Rotation paths and how fast each direction turns (degrees each step)
Each turn is a multiple of 5 degrees from 10 to 175, or 0.
path 1
[  5 -14   0   5  -7  14  10  16 -24  -1  20  12  -4   9  24  -4   1   1
  14  -2   2]
[  2 -23 -32  20  -2   1   4   1 -11  11  -3   3  11   5  10 -13  -4  -7
  -2  -2   3]
[  3   6  -8  18   7  -4   0  16 -23  17  16  -8   9   4  11   7   1   0
  23  -9   9]
[ 18 -13 -22   2   0   6   8  16 -11 -15  23   3   5  10  20  -6  -1   6
   2  -7   4]
[-13 -18 -18  29  -9  -7  -1   5 -10  13  13 -10  17   5   9 -11  -1   5
   1  -4  -9]
[ -4  -8  -9   8   8   0  -1   7 -22   4  27  -1  -1   7  19  17  10 -11
  11  -4   8]
[ 13 -24 -13  12 -14   8  11  11 -11   2   8  11   5   3  22 -15  -5  -4
  14  -1  -4]
[-10  -9 -26  27   3   3   1  11 -19  16  -1  -6  11  11   5   1  -2  -3
   0 -12  13]
[ 21  -1 -10   4   8  -8   0  12 -13   4  28  -7   9   6  16   2  -3  -5
  23  -5   5]
[  5 -15 -16  18 -11   5  10  17 -15  -7  16   7  12  10  15 -11   1  18
  -5  -8  -6]
Directions:
[-2  4 10  5 -8 -1  2  3 -3  7  0  1  2 -2 -1 -4 -3  6  6 -2 -5]  160
[ 6  3  4 -2  5 -8  0 -2 -8  0  4  1 -4 -6 -2  7  7 -1  6 -3  0]  125
path 2
[ 13 -25 -15  -2   2  -3   7   2  -5 -13 -22   7   0 -16  -6 -13  -4  14
 -18  15  -7]
[ 14 -16  -9  -1 -20  -6   2  -7   3 -22  -7   9 -26 -10  13   3   1  17
 -18   6   0]
[ 13 -16   2   2  -5   4  17  -6 -14 -19 -22  11   2  -8  17 -10   3  16
 -14  15 -15]
[ 23 -13   3   7  -8   3   4 -20  -5 -16   4  21 -20   0  22  -5   4   6
 -18   0  -1]
[ 23 -26   4   1   2   3  19 -11  -9  -2  -9  23  10  -5   2  -8  -3   9
 -14   7  -6]
[ 17 -26 -11   1 -10  -4  -5  -7   3  -1   4  25 -17   0   6  -1  -2   2
 -26   6  -3]
[ 13 -27 -10  -8 -11   1  16   3  -4  -3 -12  15   3  -3  -2   9  -4  17
 -19  11 -19]
[ 10 -10 -12   4  -7   0  -3   0 -10 -15  -1  19 -19   7  13   8   1   6
 -33   7 -19]
[ 16 -14   4   5  -4   5  23  -6 -14 -16  -5  15   3  14   1  13  -5  22
 -21   1 -16]
[ 17 -10  -6  15  10   1  -4 -10 -14 -17   5  20  -8  11   3  -7  -4   1
 -30   1 -10]
Directions:
[-1 -9 -8 -6 -2 -4 -4  5  6  6  0  0 -2 -5 -9  1 -2 -1 -1  3  2]  65
path 3
[-22  18   0  -8  -6 -15  -4  28  -8  19   0   6 -11  -4   0  -5  -9   7
   1 -15  -8]
[-20  10  -8 -11  -9  -7  -6  21  -1   8   0   3 -10  16  14 -11   1 -21
  -6   1 -22]
[ -9   6   4  -1 -25 -13   5  21  -4   0  -5   8  -7   6  -2   2 -30  -5
  -3  -2 -25]
[ -6  17 -11  -6   0 -20  16   7   4  14  -2   4  -8  14   7  -5  -2   2
  -1 -15 -34]
[-17  16  -7  -9  -1  -9  -6  25  -5  23  -3   0 -15  -1  -2  -5 -16   0
   6 -17  -9]
[-29   8  -2 -13 -11 -10  -8  17  -3  12  -2  11  -7  11  14  -5   2 -19
   0   1 -19]
[-12   7   8   2 -25 -12   7  24  -1  -4  -2   3 -12  17   0  -1 -23  -6
  -3  -9 -17]
[ -7  10  -5  -7   0 -20  15  15  -1  13   3   4  -5   6   8  -4  -3   6
  -8 -10 -36]
[-11  17 -15  -7   4  -5  -8  23  -1  23  -9  -6 -16   6  -3  -7 -20  -7
   8 -16 -14]
[-31  12   1 -13 -11 -14  -8  13  -2  12  -3  15  -5   3   8   0  -3 -15
   5   1 -23]
Directions:
[-3 -3  5  0 -8  1  0  8 -3 -7  5  0 -1  4  5 -3  5  0 -9  3  6]  80
[ 2  2 -6 -2  8  1 -2  7 -2  9  3 -6 -2 -5  1 -6  5  4 -5 -3  4]  95
